Families of rows that turns and mirrors carry onto each other, the same ones carrying the whole set onto itself: the rest of each named row's family, in list order
3 families of 5 rows
k_579: [-37.5  41.5 -26.1  10.8   0.9 -10.2  22.5 -14.2   7.5 -13.5 -12.1  12.6
   8.0  39.7 -19.5 -28.9  13.0   9.5  24.3  -1.4  -6.7   9.7  15.7  13.0
  20.9 -11.9  23.3  14.3  -6.6   6.7  -1.2 -10.0   3.0  34.2   8.4  -4.3
  -3.6 -17.8  22.3  33.8  37.9 -16.8]
k_303: [-12.1  15.7 -22.0  12.8  16.8 -11.5   8.1 -17.1   8.5 -24.3  37.3   1.3
   5.6  -0.2 -33.8   1.4 -13.3 -16.5  23.6  23.2 -10.4 -17.6   1.0  18.8
  15.9 -19.3  24.5  34.6 -31.1   2.6  10.8  10.0 -10.0  21.9  -9.6  25.8
   1.9  24.6  13.9 -14.6  30.6  33.8]
k_11: [-36.6  45.1  -0.5  29.1   2.0 -38.8  15.5   2.3   1.0   4.8  -2.8 -24.5
 -12.2  -9.0 -24.8   4.8   4.8  35.7  30.7  20.2   1.0   5.1   5.5   1.6
  -4.5  22.7   9.3   1.8   8.9   6.4 -27.1  15.9  21.5  28.4  10.8   2.8
   9.2 -13.7   1.2  30.2  25.3 -14.9]
k_390: [-33.5  39.6 -14.9  -1.2  13.4  -6.6   2.3   4.4 -10.5   1.6  27.6  11.5
  -1.5  31.5 -27.1 -42.0  25.2   3.5  22.1   4.4  -5.3  31.7  16.4   4.4
   5.9 -20.1  18.7  25.0   6.3  -2.6 -25.4  -3.5  -7.5  32.6  40.1   6.7
   3.1   5.0 -18.1  20.0  40.7  -7.4]
k_523: [-17.4  48.7  -7.5  17.9  20.2  -6.8   6.5 -21.1   8.7 -21.0  56.1 -20.1
  -5.0  -1.0 -32.3 -15.7  -8.0  -8.4  14.6   6.2 -17.3   3.3   3.4  26.8
   8.1 -10.7  16.7  39.2 -14.5  -9.5 -25.6   8.6 -28.1   2.1   4.8  19.8
   3.3  33.0   0.0   7.7  37.9  27.5]
k_812: [-28.1  28.0 -20.5  -3.7  -7.8   7.2  -4.4 -31.1  -3.3 -18.5  24.8  33.8
  -0.6  32.9 -32.0 -23.7   1.2   1.2  17.2  21.1 -12.0   6.7   1.8  21.7
  -0.2 -14.0  23.1  20.0   4.7  22.3 -16.6   9.2 -14.4  31.2  26.6  -4.2
  29.1  21.0  -2.2  31.7  18.8  20.6]
k_141: [-32.0  18.8 -29.1   4.5  13.0 -13.7  10.9 -16.6  -4.2  -5.7  25.2  21.7
  25.0  32.6 -14.5 -17.3  18.3  16.4 -10.8  19.3  13.8  23.2  18.1  20.0
  12.5 -28.3  25.8  17.8 -25.3   0.3  -1.3   4.9 -12.5  21.0  10.7   7.9
  15.5  15.8  16.6   8.7  -6.2  18.0]
k_764: [-33.0  20.7  -7.5  26.7   7.0 -44.6  23.1   2.5  -4.4  13.7  -2.2 -14.6
   2.5  -7.8 -21.9  18.1   3.2  31.9  17.0  35.4  16.6  -1.9  11.0  -3.8
   0.0   9.4   9.1   2.8 -12.2   9.5  -4.6  20.0  26.8  34.4   7.1  17.2
   7.7  -8.9  12.1   8.5   6.9  -7.2]
k_552: [-20.6  43.2 -24.9   8.1   2.8  -8.6  14.8 -15.6   5.6 -15.0  31.6 -10.1
 -13.7   8.2 -33.3 -21.3 -12.6  -3.1  50.4   1.2 -11.4  -9.2  11.5   5.5
  12.2  -9.0  13.3  56.7 -25.1  -2.3  -2.0  -1.3 -10.0  23.4  -0.3  38.0
  -2.6  18.4  -3.1   5.1  62.0   3.0]
k_404: [-30.1  32.4  -5.5  17.6  -2.0 -21.6   4.7 -12.7 -12.2   9.7  25.6  -9.3
  -8.7 -13.3 -27.1   5.7  -7.0  41.5  28.5  31.7  17.7  16.9   1.7   9.4
 -15.4  13.8   6.4  19.6  -4.2  18.3 -24.2  28.5  12.6  24.7  24.4  16.6
  30.8  17.4 -16.9  14.6  -0.8   9.1]
k_598: [-24.2  43.5 -21.9  26.2  15.1 -21.1  27.0  -7.3  17.6 -23.2  33.5 -12.5
  -1.5   1.9 -15.8   2.7  -1.4   2.2  14.7   7.6  -4.3 -16.8  27.8  12.5
  16.9 -26.6   5.7  33.8 -43.6 -15.5  -4.0   7.1  -8.5  -4.1 -22.3  23.1
 -11.7  15.9  12.5  14.3  37.6  10.9]
k_153: [-29.7  36.0  -6.5  15.9   4.2 -25.9   3.5  -6.2  -9.0   6.0   5.4 -22.7
  -8.1 -10.6 -34.7 -10.2  -3.9  37.4  43.8  17.7   7.6  26.6 -11.0   8.5
  -6.4  29.5  20.7  15.8  10.9  14.7 -18.6  14.4  16.0  44.6  22.2  12.8
  21.5  -4.3  -5.5   6.7  19.2  -3.8]
k_218: [-30.6  20.7 -11.8  14.3  14.9 -14.5  14.1   9.0   5.1 -13.9  11.3  31.5
   7.3  25.2 -16.2   1.4  22.7  -9.2   0.9  29.1  -4.6  -9.0  27.1   6.3
  13.8 -40.4  12.6  -7.7 -13.3   3.0  -6.8   8.8  11.3  20.0  12.3 -16.3
  -7.7  -6.5   4.0  28.7  21.4   4.4]
k_613: [-27.4  25.3   0.4  28.9   7.4 -30.3  13.3 -16.9  -2.7   4.7  11.4 -13.5
   8.0 -10.2 -25.9  19.3 -11.3  29.9   6.7  36.4  14.7   8.0  -3.9  19.7
  -3.7  14.8  13.3  -1.5  -6.1  18.2 -14.3  27.8  16.8  24.4  14.3   4.4
  22.5   5.4  13.0  10.2 -13.9  17.5]
k_206: [-13.7  43.6  -6.2  25.6  30.4 -15.9  15.2  -0.4  15.6 -25.7  23.8 -20.9
  -2.5  -1.7 -34.8  -8.3  -8.2 -23.9  31.2   2.9 -23.3  -6.6   3.4  20.1
  25.8 -11.6  21.1  20.5 -14.0  -9.4  -5.4  -2.4  -3.2  17.8  -1.7   8.3
 -24.2  -2.6  12.9   0.6  58.9   8.4]

The rest of the family of k_812: k_579, k_390, k_141, k_218
The rest of the family of k_206: k_303, k_523, k_552, k_598

Families of rows that turns and mirrors carry onto each other, the same ones carrying the whole set onto itself: the rest of each named row's family, in list order
5 families of 6 rows
k_311: [ -2.8   7.9 -23.6  -2.0  -1.2 -23.9   3.2 -13.1  37.0   8.9  26.2 -16.3]
k_838: [ 13.1 -10.4  -5.3  -6.6   2.6 -40.7 -12.6 -27.6  23.3  -8.1  25.8 -12.9]
k_103: [ 16.6 -16.0  15.9  21.6   5.4   0.3   7.5  10.2  13.2   9.9   1.1  -4.2]
k_776: [ 31.9 -19.2   4.6  12.2  10.0  -4.6  18.6   5.7   8.4 -12.0   3.8   1.2]
k_3: [  8.6   8.0 -27.8 -33.4  13.4 -24.5 -13.0  -4.9  11.9  -7.1  -4.7 -24.7]
k_105: [ 29.6 -27.8 -19.3  -7.1  -0.8  18.0   2.5  -1.4  -9.1  11.1   6.5 -25.9]
k_47: [  4.8   0.4 -15.0  -8.1 -13.3 -30.1  15.5 -24.5  23.0   1.7  16.5 -40.5]
k_604: [ 25.2 -22.2   2.5  -8.0  23.0  -2.2  13.6  10.9  -9.8  11.2   5.7  -1.9]
k_832: [ 20.2 -21.5 -21.7 -12.5  -6.9  11.4 -14.6   7.4  -8.9   8.5  22.1 -12.9]
k_368: [ 16.1 -14.2 -11.3   0.2  22.0 -24.1 -22.3 -31.8  27.4  -0.9  16.2  -6.2]
k_122: [  8.5  -0.8  11.3  11.2  10.1  11.7  -6.5  -2.6  -2.7 -16.8   7.1 -16.8]
k_803: [ -0.5   0.3 -26.7 -19.3  -1.1 -36.3   0.6  -1.7  13.2  26.4   4.0 -14.0]
k_212: [ 12.4  -9.6 -26.7 -19.4   9.2 -43.8 -15.3 -15.1  -8.2   9.0   1.0 -12.3]
k_243: [ 15.0  -5.6   5.8   4.8   3.0 -43.5  -7.8 -27.4  14.0   1.2 -11.8 -33.9]
k_23: [ 23.5 -15.2  -6.5  15.6   4.3  19.3  -0.2   7.1   8.9  16.0  -5.6 -19.6]
k_37: [ 27.0 -23.0 -10.0   4.2 -16.8 -17.6  21.9   4.2 -14.1 -12.3  -2.5 -14.6]
k_996: [ 12.2   2.0 -16.0 -20.5  17.2 -11.0 -16.0 -19.4  34.0 -14.9   8.1 -24.9]
k_305: [  2.9  -1.8 -12.4 -13.3   2.8 -50.6 -15.0  -8.6   8.6  10.0  14.9  -5.6]
k_396: [  7.4  -8.5  10.7 -10.9   3.1 -49.7  -7.6 -23.6  12.1   9.8  12.7 -32.7]
k_178: [ 32.5 -14.2 -20.7  11.2 -15.5   5.3  12.3   8.1  -3.4  -2.4  -9.3 -22.5]
k_345: [ 32.8 -26.4   5.0  -5.4   4.5 -12.2  26.8  -1.1 -14.0  -6.5  -1.1 -19.3]
k_984: [ 11.5 -10.8 -27.3  -7.0  -0.9 -21.1   0.4 -26.4  37.9  -2.1  24.9  -8.6]
k_484: [ 11.3   8.8  -5.0 -19.5   8.9 -25.4  -7.6 -15.8  22.6 -10.6 -11.4 -44.5]
k_440: [ 23.6 -11.1  -6.5   0.3 -27.6  -8.5   0.5  10.8 -12.5   1.9  -7.6 -34.6]
k_820: [  9.8  -6.8  -6.2  -9.5  10.2   9.2  -9.3  -1.0 -24.3 -12.5  15.4 -11.4]
k_752: [ 22.9 -13.6   8.9  17.4  -9.2  13.8  -9.6   1.1  20.9   2.1   9.2 -23.9]
k_123: [ 19.1 -39.3  -2.2 -11.2  11.2   5.0   6.1  -3.4 -12.5  10.3  19.9  -9.4]
k_259: [ 12.7   2.2   4.9   1.4  -5.4  -4.7   1.5   2.0 -22.3 -20.0  -3.9 -24.3]
k_464: [ -6.2   2.7 -21.4 -23.5   1.8 -28.1   6.0 -12.8  12.9  24.0  21.4 -32.2]
k_294: [  7.2 -12.3   0.4 -10.9  -3.7 -28.3   9.7 -29.1  26.2  15.9   3.9 -44.0]

The rest of the family of k_212: k_832, k_368, k_243, k_440, k_752
The rest of the family of k_396: k_838, k_105, k_23, k_305, k_178
The rest of the family of k_996: k_3, k_122, k_484, k_820, k_259

Families of rows that turns and mirrors carry onto each other, the same ones carrying the whole set onto itself: the rest of each named row's family, in list order
5 families of 3 rows
k_491: [  3.8   2.1   3.0  -4.3   1.8 -12.4  -0.1  42.3  19.6  31.2   9.4 -14.1
  26.3  29.2 -21.7  -0.6   9.2   1.9 -30.5  -4.7 -35.3  -5.4 -38.7  10.6]
k_226: [ -4.4   7.9   1.2  -7.9  -7.4 -12.9 -12.5  47.5  19.2  26.6  12.0  -9.6
  16.5  25.8 -25.2   1.7   7.9   8.2 -25.9 -12.2 -29.3  -6.7 -36.1   3.1]
k_360: [ -5.0  -5.4  -1.0   2.0 -12.7 -11.6  22.5  27.5  17.6  54.5 -32.6  -0.5
  30.2 -35.9   5.3   6.9  -2.0 -18.5  12.5 -11.0 -21.1  19.4 -35.1   6.0]
k_371: [ -2.8  -2.0   2.4  -7.2 -14.2 -14.1  -5.7  44.1  19.7  33.6   9.6  -8.3
  15.9  30.7 -13.0   7.0   7.7   1.1 -31.8   0.1 -25.0  -1.8 -33.6   3.5]
k_376: [ -1.7   2.4   9.6   5.4 -11.6 -11.9 -16.1  43.2  20.4  30.6   9.3  -4.3
  24.1  22.6 -18.8  12.3   2.1   3.8 -32.4   0.3 -22.7  -9.3 -34.4   6.5]
k_119: [  1.6  -8.7 -10.3   2.6  -6.6 -14.5  26.2  23.7  22.3  60.6 -34.8  -8.1
  28.7 -33.6  -0.4   4.8   9.1 -23.2   6.2  -0.9 -23.5  16.8 -31.9  13.4]
k_335: [  3.1  -2.6 -10.5  12.9  -1.3 -15.9  31.9  38.8  17.5  63.3 -37.9  -3.7
  28.9 -34.3  -0.9   1.7   5.7  -8.5   7.2 -12.4 -19.0  15.9 -31.5  11.0]
k_425: [ -2.6 -13.5  -4.2   8.5 -13.4 -17.7  19.9  26.1  19.8  52.4 -35.4  -1.3
  33.0 -41.7   9.5   2.6   9.9 -21.9   8.2 -14.1 -16.7  14.5 -26.4   9.4]
k_112: [-23.6   7.0  14.7  -1.4 -17.3 -35.0 -17.7  56.2 -17.8  26.9 -25.1 -11.6
  37.8 -39.7 -33.8  -1.6  41.3  -5.5 -20.6 -24.6 -38.2 -22.8 -22.7  -1.8]
k_437: [-28.2  11.5   2.2   3.0 -23.7 -43.6 -13.6  58.0 -10.3  38.0 -36.0 -13.8
  33.6 -42.8 -35.6  -1.2  45.0   5.3 -23.8 -13.6 -38.1 -12.6 -21.1   2.7]
k_346: [-29.9   5.9  12.0   6.4 -21.5 -36.3 -14.2  53.0  -9.1  34.8 -30.6 -17.4
  42.2 -51.8 -28.4   0.7  38.5   1.5 -24.7 -24.5 -38.3 -21.8 -20.9   4.7]
k_277: [  3.6   2.7  -1.8  -5.5 -10.3 -11.1  -8.4  44.3  19.2  26.3  12.9 -13.9
  32.2  25.7 -21.5  -0.6  11.4   2.6 -26.8  -6.4 -26.6 -16.3 -43.4  11.3]
k_15: [-24.8   7.7   6.0  -2.1  -7.6 -41.8 -19.7  49.5 -16.4  32.2 -30.0  -9.5
  44.6 -45.9 -33.7  -4.9  45.3  -2.9 -27.3 -18.6 -28.4 -17.4 -27.2   5.0]
k_673: [-24.9  13.1   5.7   0.5 -19.4 -38.2 -19.6  62.7 -11.6  36.7 -28.8 -15.1
  27.3 -44.3 -37.4   3.6  37.0   0.9 -28.6 -17.6 -31.5 -21.1 -19.4  -5.8]
k_456: [  5.2  -7.6  -6.9   9.0 -10.3 -22.2  30.7  38.2  25.0  56.9 -37.5 -11.7
  35.3 -44.6   0.9  -2.8   6.0 -20.0   4.8  -7.1 -23.1  13.4 -30.8   9.2]

The rest of the family of k_491: k_425, k_673
The rest of the family of k_346: k_226, k_119
The rest of the family of k_360: k_437, k_277

